One turn moves each row of this set onto another row. After a few examples, where does it send each row asked below?
Gulim: [-2.04  2.94  0.78 -2.65  0.76 -0.69 -0.14  3.47  2.03 -1.30 -1.41 -1.49
  0.16  2.78 -3.29 -0.97 -0.62  0.99 -2.62  1.47 -0.63 -1.45 -1.43 -2.11
 -0.03  0.51 -1.04  3.51  0.70  0.01  2.27  2.80  1.63]
bol: [ 0.38 -1.06 -0.66  0.53  0.56  0.70 -2.15  0.21  1.80  1.96  3.00 -0.68
 -0.39 -1.48 -0.51  2.29  2.93  0.58 -0.03 -1.85 -0.40 -1.29 -0.72  0.08
  1.58  2.54 -2.10 -2.34 -1.86  2.53 -0.49 -4.22 -1.65]
mirom: [ 0.14 -3.19 -0.14 -2.54 -1.70 -0.66 -0.49 -1.72 -0.49  0.74  0.06 -0.95
  2.24 -1.28 -2.08  0.53  1.63 -1.98 -0.15  3.57  3.44  1.71  0.47  1.14
  0.76  0.81 -1.34  2.00 -3.01 -0.91 -0.57  3.65 -1.14]
zol: [-0.87 -1.26 -1.74 -5.24  0.47 -0.68 -0.79  0.48  1.71 -0.84  1.03 -2.60
  0.51 -0.93  0.01 -2.81  1.22 -2.38 -3.73  1.43  1.17 -1.51 -1.86 -1.73
  0.98  0.32 -1.40  0.97  1.11 -0.56  1.06  2.79 -3.29]
kiv: [ 3.11 -0.24  1.49 -0.81 -1.38 -0.21 -1.34  1.35  3.40  2.17  2.78  0.29
  1.28  0.47 -2.19  0.30  0.64  0.40  0.68  1.60 -0.06 -2.18 -2.24 -1.76
  2.50  1.54 -3.27 -0.31 -2.40  4.34  0.45 -2.46 -2.30]
kebig: [-2.03 -1.22  0.73 -3.99 -1.33  0.73  1.49  2.35  1.33 -1.84 -1.84 -3.19
  0.36  0.51 -1.56  1.53 -0.37  2.67 -2.66 -1.22  0.70 -2.75 -0.73 -3.09
 -1.53  0.77 -0.61  0.03  0.56  0.79  0.17  0.13  1.14]
Zofin: [ 2.16  3.15 -2.45  0.09  0.27 -0.29 -0.64  1.05  0.12 -0.04 -0.42 -0.15
 -0.27  0.10  2.64 -0.25 -4.00  0.01  2.95  0.58  0.45  2.35  2.84  0.15
  6.05  1.74  0.02  0.11 -0.20  3.30  0.17  0.64 -0.20]
nit: [ 0.66  1.39 -1.43 -1.43  0.68 -0.42  2.10  0.56  2.82  0.69 -0.97  2.10
  0.92  1.59  2.82 -1.23 -1.61 -1.12  0.51 -0.11  2.57  0.69 -0.85 -1.53
 -4.66 -1.46  1.23 -0.23 -2.80  2.74 -0.93  1.46  0.15]
tib: [-2.15  0.45 -2.67 -3.33  3.09  0.84 -0.11  1.13  0.16 -1.00  0.32 -1.11
 -0.64 -0.88  0.15  0.26  2.68 -0.21 -3.17 -1.11 -0.17  0.81 -1.81  0.60
 -0.86  0.92  1.87  0.86  2.70 -1.75  2.29  1.47 -0.95]
zili: [ 1.80  2.71 -2.00  2.19 -1.54  0.73 -0.64  0.20  0.44 -0.23  0.80 -0.72
  0.34 -1.91  1.52 -2.32 -3.04 -1.33  2.00  1.67  0.62 -0.25  2.61  0.01
  4.27 -0.43 -1.00 -0.93  1.95  4.87 -1.13  0.52  2.21]
depuf: [-2.41 -0.86 -1.54  1.92  3.46 -0.80  2.50 -1.12 -0.62  0.62 -1.61 -1.05
 -0.60  4.33  1.42 -2.09 -1.63 -3.45 -2.32 -0.99 -1.30  0.06  0.66 -0.46
  0.05 -1.34 -1.41 -0.33 -1.36  0.79 -0.38 -0.89  0.69]
ravo: [ 0.88  2.30  0.37  1.19  2.67  1.44 -2.13  1.70  2.24  1.11  2.54  2.71
 -1.50  0.82 -2.66  2.36  1.62  2.63  1.49 -0.19 -1.81 -1.10 -1.00 -0.14
  1.47  1.68  0.28 -0.42 -1.29  1.89  1.56 -2.94 -0.05]
zivip: [ 2.29  1.57 -2.96 -0.30 -0.42 -0.25  0.27  0.76 -0.08 -0.11 -0.47 -0.86
  0.03 -0.58  2.87  0.28 -4.16  0.30  2.68 -0.03  0.74  1.87  3.04 -0.47
  5.96  1.66 -0.24 -1.08 -0.24  3.69 -0.29 -0.42 -0.41]
bas: [ 1.86  2.12  0.85  1.12  1.50 -1.15 -3.87  1.68  2.26  1.14  4.37  1.37
  0.08  2.08 -2.15 -0.80  2.43 -1.20  0.39  0.53 -2.16 -0.19 -1.61  0.45
  3.68  0.96 -2.46  0.77 -0.54  1.90  1.11 -0.86 -2.24]
kito: [ 0.17 -0.63  2.30 -1.16  1.34  0.93  1.07 -0.19 -1.11  1.22 -1.54 -1.37
 -1.56  4.80  3.05 -3.35  0.26 -2.28 -1.86 -2.17  0.29  0.36  0.54  1.50
  0.58 -1.79 -2.06 -0.30 -1.52  1.70 -1.45  1.82  0.40]
Ridem: [-1.79 -2.92 -1.25 -0.36 -2.07  0.21  0.75 -1.76 -1.07 -1.46 -0.68 -0.18
  0.56 -1.15 -4.35  2.89 -0.08  0.35  0.26  1.69  0.84 -0.29  1.95 -2.08
 -1.10  0.51 -0.27  1.11 -3.08 -1.21 -1.54  0.86  2.15]
dori: [ 1.45  0.98 -3.07 -2.30  2.43 -0.86  2.97  1.08  2.59  1.30  0.53  2.52
 -2.01  2.78  0.10 -3.48 -0.98  0.78 -0.71 -0.92  2.65  0.79  0.12 -3.00
 -0.72 -3.55  0.05 -0.84 -2.14  2.34  0.44  2.01  1.34]
dag: [ 1.47  2.95 -2.27  2.32 -0.88  1.43 -0.16  0.31 -0.13  0.00  0.43 -0.39
 -0.42 -2.08  1.59 -1.38 -2.25 -0.17  2.08  0.57  0.55  0.41  2.68  0.83
  3.97 -0.37 -0.06 -1.28  2.33  4.59 -0.80  0.05  3.17]
ragog: [-0.40 -3.10 -2.58 -0.80  1.88 -0.68  0.54 -0.93 -2.19 -1.20  1.58  1.33
 -0.22  0.33 -4.27  1.63  1.95  0.57 -0.01  1.06  1.15  2.49  1.59  0.33
  2.00 -1.18  1.56  0.72 -0.18 -2.95  1.00  2.51  0.66]
sepi: [ 1.52 -0.45  1.03 -1.73 -2.26 -0.49  0.26  0.50 -1.67 -0.31  0.19  0.65
  0.42  1.77 -5.44 -0.08  1.81  0.60  0.00  1.88  0.70  2.32  0.45 -0.08
  1.60 -1.16 -1.49  3.80 -1.39 -0.28  0.39  4.38  2.77]

sepi turns into ragog
dag turns into zivip
Now find these:
ravo turns into bol
nit turns into kito
zol turns into Gulim

One turn moves each row of this set onto another row. After a few examples, where does it send each row asked below?
laziz: [ 4.40 -2.83 -0.82 -0.67 -1.06 -0.22  3.06  0.88 -0.82 -0.32 -0.30 -0.51]
Lela: [-0.94  0.66  2.48  0.64  0.64 -2.45 -2.29 -1.48 -0.91  1.27 -2.55 -1.27]
vem: [-1.71 -2.60 -0.76 -0.18 -1.40  0.20 -2.18  0.10  1.33  0.70 -3.45 -3.67]
Giva: [ 1.00 -0.99 -2.71 -0.04 -1.66 -3.12 -0.10  1.85  3.14  2.10 -2.41 -0.02]
Loko: [-0.40 -0.92  0.22 -3.87 -0.71  0.39  1.90  3.43  2.88  1.17 -2.07 -1.25]
Pofef: [-4.35  1.14 -1.75 -0.59 -1.54  0.56  2.22 -1.08  0.73 -1.37  0.20 -0.16]
Rufe: [-0.04 -1.29  0.81 -0.81 -0.17 -1.59 -0.23 -0.38 -5.12  1.76 -0.59 -0.48]
vuku: [ 2.53  0.28 -3.02 -0.15 -1.55 -0.12  0.09 -0.09  3.30  0.71  0.43  2.38]
vuv: [ 0.98 -0.74  0.44 -1.10 -0.25 -0.25 -0.19 -1.25 -5.02  1.16  0.83  0.71]
Ropep: [ 0.55 -1.56 -2.52 -0.89 -1.85  2.32 -2.97 -1.59  1.76 -1.03 -0.89 -1.58]
kige: [ 1.16 -0.47 -0.86 -4.57 -1.11  1.30  1.29  2.60  3.30  0.20 -0.83 -0.19]
ginol: [ 0.24  0.30  0.41 -3.82 -0.42  2.83  2.36  1.98  2.67  0.55  0.05  0.79]
Miten: [-4.98  0.49 -1.74 -0.57 -1.81 -0.79  2.18 -0.36  0.85 -0.87 -0.89 -1.22]
Nefe: [ 1.62  1.20  0.09 -0.44 -0.03 -0.75 -3.55 -3.25 -0.14 -0.63 -0.26  0.45]
fip: [-3.87  0.15 -3.15 -1.07 -2.35 -1.10  1.18 -0.22  1.39 -1.36 -0.76 -1.58]
kolet: [ 3.59 -3.17 -0.04 -0.43 -0.86 -1.20  3.38  1.61 -1.04  0.51 -1.30 -1.34]
vemo: [ 1.98 -1.31 -1.17 -1.83 -0.85 -0.95 -1.31 -1.13 -4.33  0.41  0.65  0.31]
Kula: [-1.20 -0.04  0.43  1.59 -0.20 -1.92  2.20  1.92  1.91  3.67 -2.31  0.77]
bibup: [ 2.97 -2.58  1.05  0.40 -0.18 -0.19  4.26  1.28 -1.55  0.79 -0.97 -0.62]
nibo: [ 0.89  0.16  0.08 -0.66 -0.12 -2.86 -3.80 -1.87  0.03  0.09 -2.17 -1.39]
Daka: [-0.98 -0.28  0.30  0.51 -0.47  4.62 -0.88 -2.44  0.45 -0.12  0.38 -0.12]
Duko: [ 3.83 -2.21  0.32 -0.02 -0.53  0.51  4.05  0.62 -1.24  0.08  0.22  0.04]
sato: [-0.21  1.93  2.42  0.72  0.94 -0.29 -1.88 -2.99 -0.96  0.68 -0.62  0.60]
lofes: [-3.28 -1.19  1.92  1.28 -0.09  2.40 -0.07 -0.67  0.01  1.71 -2.22 -2.05]
lus: [ 0.08  1.39  0.15  1.41 -0.15  1.02  2.34  0.02  1.90  2.54  0.39  3.27]
Kifi: [ 1.10 -1.82 -0.83 -1.55 -0.91 -2.37 -1.36 -0.15 -4.52  1.06 -0.80 -1.04]
fal: [-1.02 -0.16  1.60 -3.12 -0.05  1.64  2.96  2.83  2.20  1.55 -1.41 -0.17]
kag: [-3.45  0.66 -3.01 -1.26 -2.23  0.17  1.36 -1.20  1.36 -2.09  0.31 -0.42]

Kula turns into lus
Loko turns into fal
vem turns into lofes
Now find these:
laziz turns into kolet
Miten turns into Pofef
vemo turns into Kifi
Nefe turns into nibo

One turn moves each row of this set onto another row. After a few examples, where does it send each row asked below?
reg: [ 1.93  3.08  0.79  2.34 -0.98  0.46  1.71 -1.93  1.46 -3.59  1.31  3.53
  6.70  0.62  5.23 -1.13  3.48  3.20  1.05 -4.81 -0.39  3.76  2.18  0.72
 -1.22 -1.73]
lofir: [ 1.49  2.54 -3.87 -2.00 -0.20  0.45  0.93 -0.24  1.29 -3.18  2.03  3.85
 -0.09  1.43 -2.98  3.02  1.11  2.81  1.06 -2.99  0.77  0.56  1.53 -1.26
 -0.11  3.13]
Bab: [-1.42  2.38  1.89 -1.13 -2.13 -3.77  0.03 -0.03  2.96 -3.24  3.95  5.91
  1.01 -3.33  0.73  1.38  4.17  5.29  1.15 -6.32 -2.06  2.85 -0.87  0.97
  0.87  2.62]
sirol: [-0.08  0.44  3.16  1.59  0.29 -1.04  1.91  0.19  1.18 -1.37  0.64  4.69
 -1.82  1.13  2.74  0.57  4.36  5.17 -0.02 -4.67  2.19  4.00 -0.84 -3.08
 -0.47  0.14]
sir: [ 3.90  0.45 -2.07  1.78 -0.08 -2.09  1.53  1.86  1.39 -4.57  1.34  1.11
  7.44  0.10  1.05  1.54  2.91  0.54  1.27 -3.61 -1.18  3.49  0.57  0.24
 -2.09  0.18]
limum: [ 0.42  3.10 -2.14  0.32 -1.92 -1.48  2.36  1.00 -0.34 -5.99  1.30  0.49
  5.17  2.06  3.47 -1.52  1.96  2.36  1.15 -5.63 -2.67  3.89  1.48 -1.71
 -0.11 -1.75]
buket: [-0.30  1.01 -2.49 -1.05 -2.83 -0.42  0.64 -0.38  1.96 -5.07  1.09  2.75
 -3.19 -0.68  1.26  3.33  1.32  3.99  2.05 -6.46  2.91  1.83 -1.51 -0.70
  0.69  2.98]
feko: [ 2.62  1.35 -1.40 -0.31 -0.55 -0.55  0.60 -0.93  0.59 -3.73  5.44  2.19
 -0.67  2.67  0.55 -0.65  4.37  6.50  0.41 -5.96  1.68  1.20 -4.11 -1.35
 -1.80  3.86]
vanis: [ 0.40  0.52 -0.26 -3.03 -2.37 -0.95  0.81 -0.91  3.57 -1.18  0.31  4.16
 -1.01 -0.54  0.39  2.57  3.97  8.43 -0.43 -5.26 -1.87  5.15 -0.63  0.35
  0.47 -0.02]
donu: [ 3.35  2.63  1.88  2.11 -0.85  0.58  2.56 -1.72  1.34 -4.04  1.94  3.61
  6.94  0.49  4.53 -0.31  4.18  3.39  1.56 -5.27  0.11  3.51  1.61  1.16
 -1.24 -1.56]
Viga: [-0.64  3.05 -0.10 -1.48 -0.73 -2.88  0.11 -1.54  3.79 -2.79  2.19  2.73
  0.37  2.43  2.31  4.84  2.11  5.21  2.74 -7.79 -2.65  1.01  0.76 -0.28
 -3.79  4.46]
rerul: [ 2.35  4.06 -1.04 -1.33  1.57  1.35  1.29 -2.02  1.58 -1.34  2.37  5.54
  0.68  1.57 -1.49  2.04  3.68  3.67  0.88 -3.78  2.54  1.20  1.80  1.66
  0.08  3.33]
pofa: [ 2.91  0.35 -2.56  2.18 -0.10 -1.35  1.94  0.48  1.50 -3.96  1.29  1.55
  7.87  0.39  1.65  0.93  2.59  0.63  1.27 -3.16 -0.91  3.93  1.44  0.73
 -2.65  0.19]
Fen: [-0.57 -1.21 -1.13 -2.61 -2.16 -1.70 -0.43  0.27  2.96 -1.37  0.49  4.39
 -1.18  0.25 -1.01  2.94  3.40  5.26 -0.40 -5.10 -1.59  5.03 -1.60 -0.30
  1.10  0.25]
soki: [ 2.98  1.44 -2.71  2.13  0.27 -2.24  0.92  1.39  1.78 -3.73  0.72  1.09
  7.56 -0.08  2.18  0.54  2.87  0.92  0.67 -3.21 -1.49  3.83  1.33  0.62
 -2.31  0.23]
Buzok: [ 3.68  0.96 -2.30 -0.09 -0.81 -0.47  0.55 -0.83  1.79 -3.53  4.95  1.72
 -0.04  1.32  0.34  0.46  3.80  7.52  0.34 -4.71  1.24  0.87 -3.65 -1.60
 -3.16  4.28]
lani: [ 2.36 -0.37  0.38  1.72  0.66 -2.14  1.85  1.59  3.16 -1.00 -0.42  2.83
 -0.44 -1.32  1.22  2.86  3.58  6.20 -0.30 -2.17  1.05  3.67 -0.35 -3.08
 -3.07  1.73]
Reze: [ 1.44  2.66 -1.08 -0.10 -2.60 -1.03  3.35  0.93 -0.45 -6.93  1.86  0.60
  5.02  1.98  3.01 -0.69  2.02  3.02  1.71 -6.22 -2.50  3.50  1.10 -2.14
  0.01 -2.11]
papig: [-1.17  2.01  0.37 -0.73 -0.43 -2.78 -0.79 -1.62  3.64 -2.40  2.37  3.85
  0.49  2.84  1.95  4.96  2.12  3.30  2.80 -7.74 -1.80  0.94  0.28 -0.18
 -3.43  4.41]
tuleg: [ 0.34 -0.15 -3.05 -2.41 -0.88 -3.57  0.36 -3.04  2.72 -3.23  2.10  3.85
 -1.51  1.80  1.67  0.18  2.46  6.35  2.58 -7.37  3.09  3.60 -0.38  0.78
 -2.68  4.06]
Pom: [ 1.06  2.24 -1.62  0.26 -2.02 -0.72  3.37  1.20 -0.25 -6.47  1.43  0.04
  4.79  2.51  3.28 -1.10  1.29  2.34  1.35 -5.80 -1.80  3.30  1.86 -1.59
 -0.52 -1.86]
boruv: [ 3.45  0.57 -2.19  2.05  0.35 -1.53  1.87  1.76  1.61 -4.17  0.92  0.78
  7.22  0.77  1.80  0.79  2.42  0.42  0.90 -3.57 -0.45  3.37  1.45  0.94
 -2.51  0.27]
Zase: [-0.82  1.57  0.80 -0.91 -2.24 -4.09 -0.40  0.51  3.62 -3.18  3.67  5.51
  1.39 -4.14  0.06  2.39  3.51  5.12  1.11 -5.25 -2.43  2.57 -0.83  0.54
  0.04  3.02]
filik: [ 1.81  3.23 -1.15 -1.09 -1.73  0.24  2.03 -1.74  3.23 -3.80  0.84  2.71
 -2.20 -2.02  2.77  3.11  3.20  7.39  1.83 -6.37  3.20  2.21 -0.46  1.63
 -0.58  3.60]
veni: [-1.19  2.67  0.55 -1.86 -2.30 -4.43  0.48  0.94  2.89 -3.83  3.72  4.54
  0.74 -3.48  0.16  1.62  3.70  5.92  1.10 -6.12 -3.03  2.92 -0.89  0.42
  0.63  2.95]
mobam: [ 0.65 -0.67 -3.17 -2.04 -0.97 -3.48  0.07 -3.10  3.17 -2.96  1.98  4.09
 -1.22  1.35  1.54  0.62  2.24  6.29  2.54 -6.87  3.15  3.43 -0.34  0.77
 -3.09  4.19]
faz: [ 0.67 -0.27 -3.63 -2.48 -0.92 -3.84  0.39 -2.66  3.02 -3.32  1.97  3.41
 -1.39  1.47  1.30  0.52  2.28  6.57  2.59 -6.95  2.73  3.57 -0.34  0.64
 -3.07  4.30]
Pob: [ 0.71  1.90 -1.54  0.11 -2.16 -0.86  3.47  1.52 -0.51 -5.74  2.13  0.41
  5.36  2.65  3.33 -1.51  1.67  2.32  1.32 -6.42 -2.12  3.87  1.51 -2.09
 -0.36 -1.04]
Vor: [ 2.83  0.17 -1.07  0.69 -1.26  0.44 -0.24 -1.92  1.61 -3.32  5.31  3.44
 -0.26  1.69  0.85  0.20  3.62  6.37  0.51 -5.00  2.17  0.62 -3.81 -1.82
 -2.52  3.54]
pege: [ 2.72  2.56  1.31  2.16 -0.75  0.97  2.90 -1.46  1.40 -3.96  1.47  2.86
  6.44  1.18  4.99 -0.92  3.23  3.28  1.21 -5.16  0.43  3.37  2.52  1.27
 -1.63 -1.57]
Nalik: [ 1.44  1.86 -2.04 -0.89  0.34 -1.68  0.84  0.41  2.25 -3.22  1.09  2.34
 -1.74 -0.88  0.48  3.21  4.02  3.34  1.53 -6.35  3.95  2.71 -2.03  2.78
  0.17  4.79]
foto: [-0.92  3.41  0.78 -1.37  0.36 -3.05  0.08 -1.49  3.22 -2.21  2.51  3.19
  0.50  3.21  2.38  4.15  3.26  4.33  2.71 -8.50 -1.83  1.46  0.36  0.92
 -2.99  4.66]
kes: [ 0.88  2.35 -2.58  0.05 -1.95 -1.09  3.72  0.62 -0.38 -6.26  1.62  0.10
  5.66  2.19  2.77 -0.98  1.68  2.79  1.62 -5.42 -2.61  4.12  1.71 -1.38
 -0.74 -1.40]
gopav: [ 0.71  1.77  0.15 -0.50  1.11 -3.48  3.34  3.10  0.59 -2.53  0.14  0.83
 -1.97  1.17  1.06  0.62  4.46  6.30 -0.24 -4.77  0.09  4.53 -1.03 -3.18
 -0.70  1.46]
bor: [ 0.79  0.18 -0.17 -2.60 -0.29 -1.89  0.20 -0.02  3.24 -0.07  0.54  4.33
 -0.31 -0.03 -0.65  2.50  5.44  6.17 -0.74 -5.33 -0.95  5.61 -1.48  2.22
  0.76  1.09]
gufez: [ 1.83  2.58  0.75  1.89 -0.85  0.69  3.11 -2.22  0.75 -3.90  1.94  3.25
  6.90  1.48  4.57 -1.16  3.66  3.04  1.50 -5.28 -0.07  4.21  2.09  1.19
 -1.26 -1.52]
dus: [ 1.38  5.36 -2.01 -3.00 -0.79  1.67  2.86 -1.91  0.94 -3.49  2.28  3.80
 -0.83  1.95 -0.66  1.43  2.07  6.38  1.19 -4.63  0.52  0.91  2.51 -0.85
  0.55  2.13]
nus: [ 3.47  0.37 -2.27  1.82  0.07 -1.68  2.21  2.09  1.62 -3.41  1.58  0.82
  7.85  0.50  1.96  0.65  2.70  1.13  0.85 -3.88 -0.99  3.83  1.37  0.39
 -2.75  1.11]
faf: [ 2.46  1.91  1.24  2.17 -1.32  1.14  2.89 -1.37  1.50 -3.27  2.14  3.40
  7.01  0.98  5.19 -0.95  3.23  3.43  1.25 -5.44  0.10  3.71  2.38  0.36
 -1.80 -0.99]

Fen turns into vanis
Zase turns into veni
Now find these:
Vor turns into Buzok
sirol turns into lani
lofir turns into dus
limum turns into reg
faf turns into nus
Pom turns into pege
kes turns into gufez
faz turns into tuleg
papig turns into Viga
Reze turns into donu
buket turns into filik

